In the rows, 128 means zero.
Which row each row swaps with, under one turn or mirror
The rows were stretched afterwards, more along some directions than others.
gifo: [119 140 161 123 140 129 116 139 87 133 117 166 143 126 127 131 97 136 136]
Zatik: [122 158 135 119 138 135 110 131 104 124 145 153 128 126 139 124 117 131 151]
nal: [122 148 164 115 119 124 132 113 99 152 128 143 130 114 127 157 121 135 167]
zalaz: [130 153 150 86 118 119 122 130 111 128 131 134 144 82 118 154 140 116 150]
puz: [107 144 131 140 134 137 121 151 113 136 139 137 142 126 139 104 121 127 123]
mir: [106 135 119 105 96 115 115 138 104 121 141 137 141 110 118 122 123 127 135]
Zazo: [109 136 155 133 126 112 132 118 92 151 122 151 137 123 156 134 121 140 161]
fuz: [124 135 154 116 135 136 132 136 107 151 127 156 158 121 125 116 118 136 137]
Lapi: [107 136 143 115 128 119 136 116 94 138 130 147 133 120 124 128 113 151 165]
Zitof: [112 132 142 133 123 111 136 132 93 128 126 169 143 123 138 118 98 146 145]
Sogip: [118 124 156 122 134 122 147 120 87 126 144 162 127 118 131 131 106 155 156]
bap: [109 126 133 108 118 126 113 115 118 164 101 134 152 116 122 120 112 124 145]
difu: [117 140 159 128 120 121 133 116 100 153 123 141 134 121 142 149 120 132 162]
pari: [121 155 139 111 131 113 113 124 116 139 120 138 139 116 143 133 122 126 158]
boza: [99 140 142 133 113 103 133 130 87 145 112 153 148 114 137 126 116 135 156]
Vumu: [110 145 150 110 132 135 116 129 107 133 149 134 124 129 139 140 139 127 148]
Zuru: [114 132 148 96 111 125 130 127 124 120 145 122 121 102 105 146 126 135 131]
rufa: [115 135 138 100 112 130 120 140 105 109 157 137 121 109 106 132 119 141 125]
binor: [112 140 155 110 133 132 125 142 112 131 152 140 134 122 138 137 133 130 136]
dideg: [109 145 137 102 112 126 112 124 75 110 143 145 123 119 136 129 126 141 149]
zel: [109 138 121 100 105 133 111 129 88 111 153 136 126 119 123 118 124 139 135]
gigol: [111 132 147 103 117 112 131 116 135 141 143 131 152 93 136 148 120 129 157]
zurot: [116 131 173 121 130 120 148 116 122 161 115 135 135 118 106 141 112 144 158]
taba: [104 141 118 101 103 125 116 123 98 120 142 129 132 108 124 119 133 128 146]
puzud: [107 145 135 140 127 143 117 153 96 138 132 139 139 130 129 105 119 132 116]
mevu: [111 120 156 122 123 111 153 126 108 147 130 143 140 112 116 132 101 147 153]
zali: [138 155 147 96 127 127 108 134 120 120 138 157 145 100 128 138 132 128 135]
kupo: [106 138 120 118 96 118 114 144 99 116 135 141 142 111 123 117 113 138 124]
som: [120 157 129 116 125 123 110 126 112 138 122 139 137 122 138 126 117 125 153]
Firav: [107 142 119 135 119 125 121 149 116 143 131 135 154 118 147 107 118 118 134]
dag: [109 132 142 135 125 105 140 132 100 140 124 163 146 117 135 124 105 145 149]
budut: [109 145 154 107 131 119 113 125 121 134 137 125 147 91 127 139 136 115 151]
Vonin: [110 120 173 120 126 121 156 118 116 148 133 137 131 119 104 140 102 149 148]
reken: [127 139 159 120 144 146 133 143 97 135 146 168 147 127 127 117 116 143 133]
mis: [107 128 158 118 123 113 146 112 103 145 127 144 139 110 119 136 109 150 166]
metip: [108 137 129 102 102 124 113 138 100 114 138 140 133 111 115 127 117 139 126]
nubo: [121 132 146 97 112 135 121 135 120 121 137 119 124 109 113 136 129 135 120]
pifar: [107 150 132 110 113 131 102 128 80 133 129 143 124 133 140 128 134 132 143]
pepu: [110 144 155 113 133 144 119 130 101 134 147 163 132 128 109 139 105 146 141]
kemup: [134 157 135 93 113 116 111 132 124 131 132 146 155 94 131 140 135 118 147]
kuzu: [120 129 162 119 148 131 111 125 128 122 145 159 136 113 130 125 110 139 130]
Takag: [125 137 182 119 145 131 138 148 101 126 149 168 151 119 117 130 105 140 135]

bap is swapped with kuzu
gifo is swapped with budut
zalaz is swapped with Takag
metip is swapped with mis

